128 stands for zero in the data rows.
Here are some points:
[116,126,88,126,145,119,176,140,195,179,148,122,122,104,82,112]
[196,148,140,127,161,98,83,114,100,105,131,157,108,156,116,168]
[138,145,130,130,128,82,101,119,124,84,120,123,117,113,103,140]
[93,84,80,113,152,168,204,183,178,161,174,137,133,71,103,94]
[100,138,112,146,132,92,167,190,198,140,89,149,133,84,80,128]
[86,96,121,106,77,117,62,84,77,23,47,88,113,163,190,179]
[69,95,90,132,103,123,159,185,134,146,170,149,129,70,79,98]
[169,162,143,157,111,138,129,124,86,163,150,133,138,119,159,162]
[84,70,123,109,114,141,99,84,83,19,48,83,112,163,222,125]
[82,93,114,110,143,157,144,156,131,151,202,99,148,101,101,128]
[107,82,122,146,119,133,177,145,163,179,168,143,116,99,93,114]
[174,166,141,150,134,116,45,75,100,123,108,139,118,151,195,158]
[255,194,146,180,201,183,144,153,133,116,255,131,150,155,134,135]
[93,138,87,132,125,174,152,211,126,179,225,142,129,82,103,89]
[100,129,100,120,89,86,77,129,134,142,142,122,124,123,89,109]
[248,179,130,141,93,142,93,141,119,115,115,144,140,165,134,139]
[82,92,128,107,88,84,79,70,64,22,56,88,112,209,151,166]
[202,183,176,136,137,153,68,74,93,68,97,142,107,178,165,169]
[94,103,133,106,130,130,130,87,77,16,46,90,113,191,176,128]
[102,91,120,104,88,92,93,65,61,33,61,89,112,180,178,186]
[32,40,81,104,132,195,181,169,148,99,103,92,128,147,114,103]
[125,58,108,130,128,123,153,118,135,203,163,125,139,91,96,93]
[233,209,237,169,112,99,88,102,156,124,131,101,107,126,124,151]
[144,150,128,158,115,142,100,139,139,132,150,129,122,129,122,141]
[194,255,117,139,170,138,233,184,172,216,178,159,144,68,64,93]
[72,93,96,136,135,142,140,129,111,181,75,150,138,94,75,113]
[179,203,198,134,139,62,70,76,116,137,168,163,140,143,144,146]
[161,170,190,132,78,61,31,41,56,1,79,103,105,191,172,206]
[91,138,102,124,143,157,119,159,143,171,196,133,137,97,90,99]
[74,63,156,103,136,134,92,121,72,20,43,88,111,151,172,122]
[177,158,106,125,103,87,119,74,111,94,109,125,135,132,138,127]
[239,255,180,128,168,124,102,138,123,219,181,165,143,94,111,123]
[164,138,120,124,116,138,110,136,134,213,124,159,127,87,116,103]
[227,250,153,163,141,132,170,231,166,248,238,195,142,77,77,110]
[93,75,125,104,85,126,116,89,84,17,48,85,107,176,175,142]
[113,124,71,99,180,173,186,136,149,179,112,126,142,95,79,114]
[104,85,103,99,109,106,117,132,140,93,127,116,136,115,118,119]
[128,101,109,147,112,105,108,51,114,114,110,120,134,122,114,140]
[198,255,160,141,119,86,103,171,103,170,183,136,157,114,129,119]
[217,136,156,128,84,62,25,38,55,34,84,103,129,151,196,141]
[158,218,182,175,132,176,124,94,188,192,145,162,122,142,129,157]
[206,228,212,126,80,60,27,38,54,41,56,94,126,152,220,180]
[83,107,88,125,148,163,199,208,190,190,197,123,125,81,74,97]
[33,36,75,100,160,172,163,136,158,101,88,95,129,143,143,103]
[146,130,144,129,120,84,76,92,110,127,105,108,125,111,146,156]
[137,98,113,123,142,122,175,203,186,130,107,137,131,111,86,130]
[116,124,91,121,133,120,187,155,128,199,118,139,118,88,90,105]
[174,170,159,164,183,181,178,155,181,255,214,214,166,67,69,111]
[110,112,93,117,149,163,135,199,124,196,166,121,125,109,113,104]
[100,95,115,107,110,137,114,73,88,13,46,83,115,228,171,159]
[68,43,72,104,107,137,79,81,86,22,49,83,116,201,244,145]
[140,150,117,132,122,89,81,99,82,51,90,106,122,144,127,137]
22 more points follow, each with its number after it:
[149,225,155,172,159,75,107,109,110,167,187,215,149,100,149,155] 0
[148,128,145,131,109,137,140,144,135,174,120,108,134,105,136,125] 1
[138,121,152,135,161,139,130,145,70,165,128,141,115,103,120,104] 2
[183,177,149,165,146,155,111,100,156,158,189,191,137,149,176,158] 3
[86,75,82,117,147,105,157,126,115,145,182,115,136,97,78,96] 4
[117,81,96,126,124,134,134,132,135,198,129,132,139,92,141,148] 5
[89,95,104,149,117,109,174,120,141,38,207,145,132,73,101,107] 6
[76,105,112,133,134,131,126,161,155,166,157,100,145,89,90,126] 7
[218,182,160,168,152,160,176,155,208,255,238,197,143,69,71,105] 8
[195,160,133,150,113,101,80,89,140,117,109,126,141,124,146,133] 9
[171,125,141,121,126,106,109,115,105,124,103,136,121,160,127,127] 10
[76,70,109,107,99,121,89,144,82,16,49,92,116,175,199,137] 11
[194,127,179,155,139,144,69,89,153,101,115,131,119,173,193,140] 12
[73,134,114,127,150,146,151,149,167,198,137,149,125,96,84,105] 13
[239,255,186,145,117,112,146,100,102,212,186,154,124,126,112,136] 14
[93,61,146,105,109,89,49,76,78,23,53,93,117,192,199,133] 15
[91,78,94,97,149,122,194,145,140,196,137,129,127,108,104,87] 16
[157,164,172,125,85,50,23,35,55,27,74,106,118,155,183,204] 17
[134,128,106,143,102,138,134,97,137,178,136,153,131,78,114,108] 18
[27,31,78,106,148,155,164,185,177,100,83,114,116,170,136,92] 19
[125,255,160,185,158,119,242,223,251,255,255,174,141,68,68,95] 20
[34,36,76,105,138,171,152,158,158,76,123,97,118,162,165,88] 21
Which of these numbered points is nearest to each point below, ignoring the 2 directions in which the first points spread most? Its number follows each.
[171,255,171,146,154,104,118,133,148,150,145,175,127,124,122,167] > 13
[92,148,99,130,149,150,255,116,144,168,141,139,119,92,76,102] > 14
[168,210,157,198,160,150,134,121,135,170,169,168,138,133,126,166] > 3
[113,113,109,143,141,182,134,161,120,208,143,153,162,100,97,95] > 2
[98,94,119,105,126,120,113,138,81,17,49,82,112,192,224,164] > 11
[95,79,93,120,145,112,152,225,171,220,177,137,138,88,74,99] > 15
[100,142,99,117,135,153,154,137,114,160,129,143,135,94,78,105] > 13
[53,98,80,115,130,88,189,183,129,159,136,132,137,96,68,114] > 17
[186,141,156,116,116,137,89,106,103,55,120,95,105,211,214,160] > 21
[44,65,75,119,121,122,168,114,116,106,117,116,134,120,81,101] > 4
[47,81,75,105,141,176,182,84,155,194,164,134,127,64,70,98] > 18
Here are 22 other points, each followed by its number:
[142,238,119,160,129,115,87,126,106,154,115,150,133,137,147,104] 0
[52,68,70,117,108,121,150,112,97,210,146,119,131,72,78,115] 1
[193,255,211,157,123,112,83,138,156,150,167,157,132,99,128,130] 2
[206,206,225,153,134,117,65,92,112,99,86,123,126,141,108,115] 3
[103,168,157,142,116,83,89,96,125,101,168,116,142,143,157,136] 4
[108,183,154,143,117,127,122,159,128,93,150,160,133,121,119,127] 5
[215,133,111,141,129,125,111,92,104,62,112,140,125,151,158,139] 6
[31,37,78,104,157,129,150,192,123,93,94,112,136,127,126,116] 7
[211,183,158,191,185,153,238,138,200,255,255,207,149,76,68,91] 8
[233,123,203,120,114,130,113,111,96,104,123,114,122,117,169,203] 9
[72,49,126,104,102,117,83,82,83,15,47,82,116,196,195,154] 10
[115,117,156,128,118,94,113,119,121,65,96,109,123,130,165,141] 11
[134,55,118,112,141,143,204,176,174,174,194,138,142,110,120,92] 12
[228,211,165,135,126,142,95,30,44,108,127,124,130,154,193,168] 13
[149,127,194,112,79,59,27,43,61,20,67,99,126,166,217,230] 14
[171,133,181,125,138,119,78,86,98,62,72,112,124,129,217,171] 15
[94,101,87,89,187,152,159,173,170,181,147,137,148,117,84,88] 16
[31,36,78,106,130,166,161,167,172,121,140,110,113,123,126,100] 17
[151,131,179,122,109,128,94,131,118,141,157,140,128,144,117,139] 18
[59,63,78,112,123,111,194,142,153,181,113,127,131,106,92,110] 19
[170,147,145,132,142,133,110,118,149,138,123,157,108,118,126,137] 20
[74,72,150,95,102,122,59,97,103,24,50,86,118,202,203,143] 21
The same question for these:
[113,173,151,114,116,94,149,97,146,145,172,150,123,123,155,146] > 4
[183,144,153,111,86,65,24,44,61,33,74,85,117,231,137,198] > 18
[65,108,74,106,121,104,183,135,144,170,135,113,129,105,81,108] > 19
[123,191,145,128,138,135,82,94,120,109,148,141,127,94,170,129] > 2
[95,80,73,140,148,151,179,146,179,168,118,119,121,104,93,105] > 20
[230,177,189,99,110,113,134,149,122,179,228,146,130,121,134,154] > 12
[136,92,152,106,87,116,56,79,104,19,57,76,119,181,111,117] > 3
[109,99,120,140,140,116,204,189,185,92,148,153,122,89,83,101] > 11
[161,153,210,102,79,61,29,43,61,36,71,99,116,159,177,195] > 14
[130,77,93,123,97,123,185,169,144,202,85,145,131,138,110,105] > 19
[114,114,134,115,151,176,131,172,118,159,163,143,119,89,99,115] > 18
